128 stands for zero in the data rows.
Here are some rows, each followed by its group. Groups can overlap.
[110. 152. 164. 141. 132. 114. 132. 141. 142. 130.  97. 131.  85. 165. 141. 158.  81. 118.  94. 109. 150. 102. 101.
 103.] 1
[133.  98. 165. 104. 149. 124. 135. 114. 119. 127. 109. 158. 145. 111. 117. 157. 144. 149. 138. 112. 157. 109.  98.
 115.] 2
[117. 135. 144. 124. 126. 108. 138. 147. 132. 104.  90. 143.  47. 147. 140. 110. 104.  99. 116.  93. 142. 143.  88.
  93.] 3
[121. 170. 106. 130. 151. 135. 150. 105. 143. 161. 125. 131. 105. 140. 131. 135. 133. 128. 122.  91. 130. 110. 147.
 112.] 4
[143. 103. 158. 128. 144. 105.  99. 136. 112. 117. 157. 142. 144. 148. 133. 194. 122. 164. 122. 151. 150. 133. 100.
 127.] 2
[126. 129. 129.  83. 134. 148. 143. 143. 116. 134. 112. 129. 164.  92. 104. 113. 124.  61. 137. 132. 119. 115.  79.
 117.] 5
[107. 139. 130. 134. 126. 116. 120. 124. 139. 113. 135. 123. 124. 130. 136. 141. 123. 142. 128. 141. 105. 138. 118.
 128.] 3
[128.  99. 156. 161. 110. 143. 130. 122. 123. 121. 100. 151. 100. 147. 136. 112.  97. 148. 168. 111. 122. 135. 148.
  90.] 6
[118.  80. 139. 173. 102. 102. 101. 158. 115.  94. 141. 130.  98. 173. 120. 106. 155. 121.  87. 156. 134. 144. 114.
 129.] 3
[125. 134. 119. 136. 146. 136. 162. 114. 136. 143. 119. 129. 124. 110. 127. 108. 138. 120. 138. 111. 117. 118. 140.
 124.] 4
[108.  96. 148. 170. 115. 100. 107. 156. 145.  97. 138. 123. 116. 143. 128. 101. 149. 129. 105. 134. 121. 144. 131.
 144.] 3
[133. 123. 105. 131.  90. 123. 116.  89. 128. 107. 134. 140. 126. 132. 131. 116. 120. 138. 152. 151. 125. 153. 146.
 135.] 6
[110. 146. 110.  64. 117. 135. 154. 117. 132. 123. 109. 146. 139. 130. 121. 112. 133.  52. 118. 125. 135. 135. 104.
 124.] 5
[144. 128. 109. 131. 175. 138. 143. 137. 121. 213. 123. 113. 169. 101. 135. 127. 146. 135. 166. 127. 100. 105. 157.
 138.] 7
[171.  94. 150. 154. 140.  74. 107. 187. 142.  88. 137. 141.  96. 155. 147. 139. 137. 163.  84. 145. 138. 123. 123.
 116.] 3
[146. 123. 115. 152. 112. 136. 105. 142. 130. 162. 172. 123. 145. 142. 135. 108. 152. 143. 157. 147. 112. 146. 147.
 150.] 7
[124. 120. 166. 146. 123. 102.  98. 131. 114. 134. 172. 101. 137. 148. 111. 129. 178. 149. 131. 164. 154. 117. 130.
 162.] 2
[151. 105. 134.  90.  95. 144. 158. 115. 120. 127.  96. 144. 137. 114. 128.  97. 120. 111. 172. 111. 131. 125. 170.
 118.] 8
[ 73. 180. 105. 122. 128. 158. 152. 116. 133. 138. 130. 132. 135. 114. 100. 117. 106.  98.  96. 122. 136. 104. 136.
 137.] 5
[136. 102.  75. 129. 126.  82.  64. 162. 138. 121. 162. 109. 123. 178. 158. 194.  96. 117.  63. 118. 148. 160. 130.
 166.] 1
[106. 171. 137. 139. 126. 148. 150. 119. 130. 149. 123. 156. 123. 163. 110. 119. 123.  91. 101. 145. 123.  97. 130.
 127.] 5
[121. 114. 143. 134. 134. 124. 109. 139. 129. 116. 171. 111. 141. 143. 126. 149. 162. 144. 125. 139. 153. 130. 121.
 164.] 2
[135. 143. 135. 167. 115. 139. 137. 161. 130. 120.  89. 168.  96. 139. 132. 100.  98. 103. 107. 107. 108. 134. 141.
  97.] 3
[ 91. 155. 131. 139.  98. 158. 131. 115. 127. 114. 136.  97. 124. 116. 113.  90. 177. 119. 167. 142. 124. 154. 126.
 153.] 8
[135. 115. 145. 133. 154.  97. 115. 141. 117. 113. 159. 134. 136. 133. 116. 161. 152. 164. 128. 165. 153. 124.  98.
 121.] 2
[112. 140. 127. 122. 150. 139. 117. 113. 117. 144. 160. 153. 138. 119. 125. 146. 127. 163. 149. 164. 138. 123. 115.
 150.] 8
[ 67. 115. 109.  97.  81. 139. 113.  98. 122. 106. 149. 138. 146. 122. 105. 120. 147. 105. 149. 144.  97. 182. 109.
 162.] 5
[138. 141. 142. 133. 116. 107. 117. 168. 127. 142. 103. 105. 102. 146. 132. 135.  92. 103. 106. 111. 141. 121. 110.
 104.] 1
[112. 168.  95. 118.  83. 118. 121.  83. 141. 128. 135. 145. 120. 133. 105. 125. 141. 108. 140. 117. 101. 127. 136.
 161.] 6
[132.  94. 137. 144. 150. 112. 102. 161. 123. 111. 157. 115. 145. 144. 135. 145. 163. 161. 119. 151. 176. 135.  96.
 160.] 2
[115. 130. 111. 139. 119. 146. 129.  93. 140.  95. 130. 124. 127. 118. 143. 119. 122. 138. 125. 154. 136. 155. 151.
 148.] 8
[119. 105. 146. 106. 129. 107. 106. 144. 122. 131. 168. 105. 130. 127. 127. 147. 154. 154. 128. 141. 149. 118.  95.
 149.] 2
[132. 134. 114. 106. 130. 132. 139. 104. 120. 127. 119. 130. 104. 110. 117. 127. 113. 130. 145.  94. 137. 122. 104.
  92.] 4
[168. 140. 163. 149. 113.  94.  92. 166. 129. 100. 157. 123. 130. 141. 134. 120. 130. 149.  95. 149. 137. 125.  93.
 127.] 3
[132. 144. 150. 165. 129. 112.  94. 155. 122. 102. 138. 118. 112. 132. 119. 132. 107. 116.  90. 168. 127. 147. 108.
 134.] 1
[128. 114. 158. 118. 131. 134. 110. 166. 133. 134. 171. 121. 171. 118. 119. 163. 155. 152. 124. 176. 141. 123.  92.
 164.] 2
[127. 178. 144.  91. 121. 168. 151. 170. 136. 163. 107. 138. 180.  76. 100. 133. 129.  45. 109. 136. 109. 113. 110.
 128.] 5
[124. 134.  98. 152. 107. 133. 107. 106. 123. 105. 121. 139. 116. 158. 134. 134. 119. 141. 136. 157. 121. 161. 149.
 125.] 6
[116.  94. 106.  96.  98. 175. 128. 109. 135. 106. 152. 121. 139. 124. 137. 127. 166. 130. 152. 133. 160. 151. 177.
 181.] 8
[117. 134. 139. 162. 105.  95.  94. 161. 115. 100. 138. 134. 106. 145. 119. 157. 110. 131.  96. 140. 128. 127.  94.
 123.] 1
[155. 109. 143. 104. 168. 142. 145. 126. 124. 167. 112. 117. 169. 122. 138. 146. 114. 158. 144. 133. 137. 101. 118.
 118.] 2
[105.  99.  98. 117.  95. 133. 132. 117. 141. 113. 141. 129. 118. 145. 131. 113. 180. 135. 141. 144. 113. 141. 157.
 162.] 8
[103. 166. 121.  85.  87. 123. 129. 108. 137. 108. 159. 135. 139.  87.  99. 103. 137.  98. 119. 142. 125. 151.  97.
 145.] 5
[158. 141. 103. 120. 151. 127. 150. 137. 121. 150. 118. 104. 132. 125. 137. 111. 138.  88. 111. 101. 157. 124. 123.
 122.] 4
[161. 117. 122. 123. 116. 124. 109. 119. 129. 129. 134. 127. 104.  94. 145. 115. 139. 155. 162. 137. 121. 166.  87.
 131.] 7
[107. 123. 111. 133.  85. 130. 131.  80. 140. 100. 145. 123. 119. 113. 126. 142. 137. 156. 150. 142. 129. 141. 163.
 141.] 8
[114. 141. 106. 119. 141. 167. 135.  81. 136. 165. 120. 135. 121. 142. 144. 127.  93. 142. 153. 111. 112. 113. 160.
 116.] 6
[151. 138. 122. 144. 168. 129. 141. 130. 129. 167. 124. 142. 168. 129. 142. 124. 140. 142. 124. 116. 116.  98. 154.
 138.] 7
[148. 141. 104. 116. 150. 153. 136. 106. 124. 165. 111. 119. 145. 131. 133. 125. 104. 118. 159. 112. 133. 127. 134.
 130.] 7
[137. 165. 116. 162. 146. 140. 131. 148. 129. 151. 138. 143. 106. 118.  99. 101. 111. 131. 123. 100. 132. 106. 129.
  98.] 4
[164. 154. 117. 148. 142. 110. 124. 139. 120. 148. 164. 132. 116. 110. 117.  93. 148. 149. 134. 160. 122. 150. 129.
 139.] 7
[160. 121. 135. 116. 113. 134. 112. 108. 116. 115. 159. 133.  98. 116. 126.  94. 119. 145. 148. 123. 131. 157. 147.
 147.] 7
[151.  66. 157. 101. 184. 121. 123. 131. 108. 131.  96. 136. 163. 137. 140. 184. 127. 145. 138. 135. 154. 106. 114.
 110.] 2
[129.  85. 125.  97. 104. 126. 127. 112. 128.  96. 148. 112. 147. 117. 127. 131. 186. 146. 144. 149. 126. 151. 148.
 169.] 8
[148.  76. 154. 131. 138.  86. 127. 149. 103. 107.  91. 130. 129. 140. 146. 139. 123. 105. 131. 112. 123. 146. 116.
  85.] 3
[107. 104.  82. 150. 119. 105. 105. 127. 152. 126. 175. 100. 140. 133. 131. 135. 148. 150. 123. 125. 106. 137. 151.
 160.] 7
[ 90. 162. 144.  92. 107. 160. 148. 106. 128. 120.  99. 131. 124.  96. 117. 108. 115.  81. 113. 106. 127. 139. 123.
 124.] 5
[160. 124. 143.  91. 139. 104. 136. 143. 125. 122. 114. 107. 156. 126. 135. 152. 143. 133. 126. 125. 151.  69. 106.
 122.] 2
[139. 134. 118. 139. 134. 134. 156. 108. 132. 131. 106. 136.  93. 109. 126.  94. 129. 116. 132. 105. 141. 128. 139.
 107.] 4
[127. 114. 141. 106. 126. 152. 140. 106. 138. 120. 125. 157. 124. 122. 126. 114.  91. 146. 141.  99. 135. 113. 146.
 129.] 8
[148. 119. 140. 118. 160. 110. 143. 137. 134. 126.  98. 109. 146. 165. 144. 147. 116. 118.  79. 134. 120.  86. 135.
 124.] 3
[106. 119. 113. 108. 141. 156. 155. 100. 127. 139. 115. 164. 141. 106. 122. 156. 113. 155. 153. 107. 119. 112. 138.
 115.] 8
[118. 134. 148. 137.  91.  91. 103. 162. 138.  95. 153. 103. 118. 146. 124. 125. 142. 112.  88. 133. 139. 127. 113.
 165.] 1
[130. 134.  59. 155. 143. 122. 112.  98. 117. 144. 157. 134. 139. 124. 129. 132. 144. 161. 117. 161. 112. 131. 147.
 156.] 7
[101. 129. 130. 162. 105. 106. 111. 153. 123. 108. 153.  99. 126. 139. 121. 132. 143. 117.  91. 153. 118. 137. 106.
 161.] 1
[139. 113. 144. 111. 169. 121. 130. 128.  96. 131. 132. 141. 156. 129. 115. 176. 130. 160. 131. 134. 160. 101.  88.
 101.] 2
[177. 142. 113. 110.  78. 107. 125. 116. 144. 114. 148. 117.  80.  96. 132.  62. 124. 143. 140. 101. 138. 140. 158.
 133.] 4
[115. 117. 144. 138. 111. 147. 119.  92. 133. 106. 118. 143. 120. 135. 153. 154. 117. 158. 162. 165. 132. 151. 141.
 140.] 6
[178. 155. 118. 131. 155. 111. 155. 125. 123. 156. 123. 106. 126.  90. 125.  88. 155.  99. 128.  98. 147. 119. 138.
 118.] 4
[140. 129. 105.  83. 145. 132. 156. 101. 122. 142. 110. 136. 157. 133. 121. 141. 132. 121. 147. 111. 138. 120. 140.
 121.] 8
[102. 135. 130. 120. 132. 151. 155.  81. 128. 110. 102. 124. 117. 115. 133. 134. 144. 138. 147. 119. 119. 118. 119.
 106.] 8
[165.  86. 170. 104. 141.  99. 130. 158. 135.  81.  94. 125. 129. 122. 150. 126.  94. 109.  91. 107. 124. 108. 123.
 107.] 3
[106. 125.  97. 138. 106. 108. 128.  99. 126.  96. 135. 107.  86. 119. 139. 156. 130. 140. 128. 126. 122. 163. 122.
 132.] 4
[143. 164. 126. 135. 126. 142. 115. 121. 132. 174. 159. 137. 147. 120. 115. 146. 158. 141. 158. 155. 132. 140. 130.
 145.] 7
[125. 116. 163. 150. 167. 112. 143. 122. 122. 156. 122. 137. 127. 105. 126. 102. 151. 168. 176. 113. 113. 128. 123.
  77.] 7
[128. 101. 166. 111. 123. 105. 122. 124. 113.  94. 157. 152. 147. 109. 119. 157. 151. 150. 146. 165. 163. 154.  84.
 130.] 2
[125. 140.  99. 119. 133. 151. 129. 106. 143. 111. 138. 131. 135. 117. 129. 147. 149. 154. 128. 152. 132. 140. 127.
 149.] 8
[141. 108. 116. 117. 157. 138. 134. 130. 123. 170. 106. 140. 157. 133. 148. 118. 115. 137. 170. 108.  98. 130. 141.
 113.] 7
[149. 118. 116. 124. 168. 127. 142. 146. 131. 173. 112. 127. 169.  94. 132. 117. 140. 127. 151. 122.  94. 116. 150.
 112.] 7
[135. 139. 150. 140. 105.  90. 125. 163. 134. 118. 116. 121.  86. 150. 133. 141.  99. 116.  98.  99. 125.  90. 120.
 101.] 1
[ 93. 110. 135. 118. 141. 135. 110. 114. 110.  97. 155. 134. 180. 125. 124. 198. 146. 161. 126. 175. 136. 130.  88.
 133.] 2
[136. 125. 149. 141. 141. 107. 129. 148. 122. 118.  94.  97. 130. 149. 139. 144.  73.  95.  99. 108. 126. 105.  94.
 112.] 1
[101. 173. 116. 108. 126. 169. 153. 122. 128. 165. 127. 144. 128. 118. 108. 135. 135. 106. 136. 116. 134. 113. 122.
 105.] 5
[120.  98. 120. 116. 108. 143. 115. 122. 124. 104. 159. 140. 141. 158. 112. 133. 156. 127. 164. 136. 128. 147. 132.
 150.] 8
[103. 153. 163. 147. 127. 124. 137. 140. 120. 120.  97. 117. 169. 147. 140. 168. 108.  94.  84. 156. 119.  84. 106.
 135.] 1
[186. 156. 105. 133. 122. 111. 123. 148. 142. 105. 161. 118.  73. 117. 127. 111. 141. 148. 133. 106. 163. 143. 131.
 117.] 4
[104. 133.  99. 120. 110. 138. 132.  90. 123. 109. 143. 144. 124. 113. 124. 139. 146. 166. 143. 147. 120. 149. 154.
 145.] 8
[132. 107. 169. 130. 142. 116. 130. 150. 135. 106. 112. 152. 116. 128. 134. 135. 111. 126. 101. 103. 124. 102. 102.
 108.] 3
[115. 101. 140. 126. 163. 145. 135. 135. 121. 136. 121. 142. 151. 124. 128. 180. 108. 165. 110. 126. 134. 109. 105.
 120.] 2
[149. 115. 108. 144. 151. 111. 116. 105. 123. 149. 154. 146. 126. 126. 132. 118. 137. 160. 156. 151.  98. 158. 124.
 127.] 7
Which 5 groups are nearest to each row below, nearest first, going by the average distance to the group's rows?
[118. 120. 126. 122.  68. 149. 119.  86. 112.  73. 134. 151. 114. 138. 114. 104. 152. 121. 148. 146. 131. 166. 152.
 126.] -> 6 8 4 5 7
[122.  98. 151.  98. 156. 130. 136. 134. 104. 128. 103. 127. 173. 134. 126. 158. 121. 133. 142. 140. 133.  85.  90.
 115.] -> 2 8 3 7 1
[164.  97. 162. 163. 133.  94. 130. 163. 126.  96. 100. 152.  88. 160. 125. 117. 117. 119. 122. 109. 149.  98. 113.
  78.] -> 3 1 4 2 6
[104. 114. 134. 120. 143. 165. 145. 119. 116. 133. 106. 170. 142. 124. 123. 128. 141. 135. 146. 124. 122. 128. 142.
 104.] -> 8 6 7 4 5
[151. 144. 123. 167. 142. 106. 120. 138. 118. 123. 154. 118. 101. 114. 104.  97. 165. 171. 137. 140. 132. 133. 139.
 144.] -> 7 4 8 6 2
[141. 139. 117. 126. 117. 141. 116. 114. 129. 122. 162. 131. 136.  90. 117. 129. 140. 145. 147. 148. 116. 131. 125.
 148.] -> 8 7 6 4 2
[ 99. 110. 121. 152. 116. 120.  97. 111. 116. 158. 150.  94. 152. 132. 136. 132. 124. 154. 164. 139. 106. 176. 128.
 142.] -> 7 6 8 2 4
Which 5 groups are nearest to each row below, nearest first, going by the distance to the centre of the group?
[101. 140. 117. 153. 138. 105. 106. 147. 137. 131. 158. 108. 148. 186. 118. 141. 154. 137.  91. 162. 135. 107. 131.
 162.] -> 1 2 3 7 8
[122. 121. 122. 169. 123. 118. 107. 131. 109.  88. 137. 137.  95. 155. 139. 135. 136. 131.  95. 169. 132. 155.  94.
 128.] -> 3 1 6 2 8
Which 4 groups are nearest to each row below, nearest first, going by the distance to the group's nearest row?
[138. 100. 156.  97. 124.  96. 141. 165. 145. 109.  91. 123. 130. 100. 133. 132.  91. 103.  90.  99. 122. 107. 111.
 112.] -> 3 1 2 4
Which 4 groups are nearest to each row below, nearest first, going by the distance to the centre of the group?
[125. 171. 155. 159. 121. 124. 127. 149. 137. 154. 112. 127. 120. 115. 122. 127. 126. 103. 111. 127. 126. 101. 124.
 109.] -> 1 4 3 5
[122.  96. 138. 126. 131. 148. 131.  95. 107. 132.  89. 131. 157. 133. 142. 131. 103. 127. 146. 143. 106. 124. 156.
 113.] -> 6 8 7 3
[ 94.  98. 112. 135. 101. 180. 111. 106. 128. 101. 132. 127. 122. 139. 137. 123. 139. 130. 127. 155. 125. 167. 153.
 161.] -> 8 6 7 5
[142. 150. 115. 149. 166. 150. 132. 132. 125. 189. 109. 103. 145. 115. 147. 128. 119. 151. 159. 124. 129. 112. 151.
 112.] -> 7 4 6 8
[119. 146. 127. 134. 115. 109. 121. 147. 136. 139. 110. 138. 109. 118. 113. 126. 102. 110. 106.  87.  89. 104. 126.
  99.] -> 4 3 1 5
[120.  93. 182.  98. 136. 106. 124. 117. 111.  92. 146. 131. 125. 136. 116. 143. 167. 171. 145. 154. 136. 132.  87.
 102.] -> 2 3 8 7
[ 86. 157. 115. 117. 143. 134. 161. 132. 140. 138. 109. 131. 113.  92. 120. 123. 131. 116. 111.  90. 108. 137. 119.
 112.] -> 5 4 8 7
[108. 150. 103.  50.  97. 147. 154.  93. 143. 137. 104. 144. 140. 152. 128. 128. 106. 103. 133. 101. 106. 102. 180.
 131.] -> 5 8 6 4
Which 3 other groups have their centres nearest to the centre of group 7, nearest first?
8 4 6
Which 4 groups are nearest to each row below, nearest first, going by the average distance to the group's rows?
[108. 193.  78. 128.  90. 143. 131. 114. 136. 130. 154. 148. 126. 124. 110. 112. 129.  85.  90. 145. 116. 144. 167.
 176.] -> 5 6 8 4
[173. 102. 157. 146. 161.  77. 125. 154. 115. 139. 112. 107. 161. 202. 146. 138. 113. 123.  97. 114. 113.  98. 157.
 113.] -> 3 1 2 7
Which 3 other groups have their centres nearest to the centre of group 3, nearest first?
1 4 2
Which 3 other groups have their centres nearest to the centre of group 5, nearest first?
8 4 6
Which 5 groups are nearest to each row below, nearest first, going by the distance to the group's nearest row?
[145. 121.  99. 132.  96. 117. 127. 128. 135. 112. 146. 116.  88.  94. 127.  99. 147. 128. 132. 100. 127. 158. 110.
 118.] -> 7 4 6 3 8
[ 94. 100. 112. 141. 114. 140. 108. 105. 133. 157. 159. 117. 135. 134. 136. 131. 152. 149. 169. 130. 100. 174. 148.
 143.] -> 7 8 6 3 5
[ 98. 114. 189. 133. 166. 131. 136. 140. 113. 115. 109. 147. 138. 119. 130. 170. 139. 154. 120. 136. 140. 102.  93.
  99.] -> 2 3 8 1 7
Which 3 other groups have their centres nearest to the centre of group 8, nearest first?
6 7 4
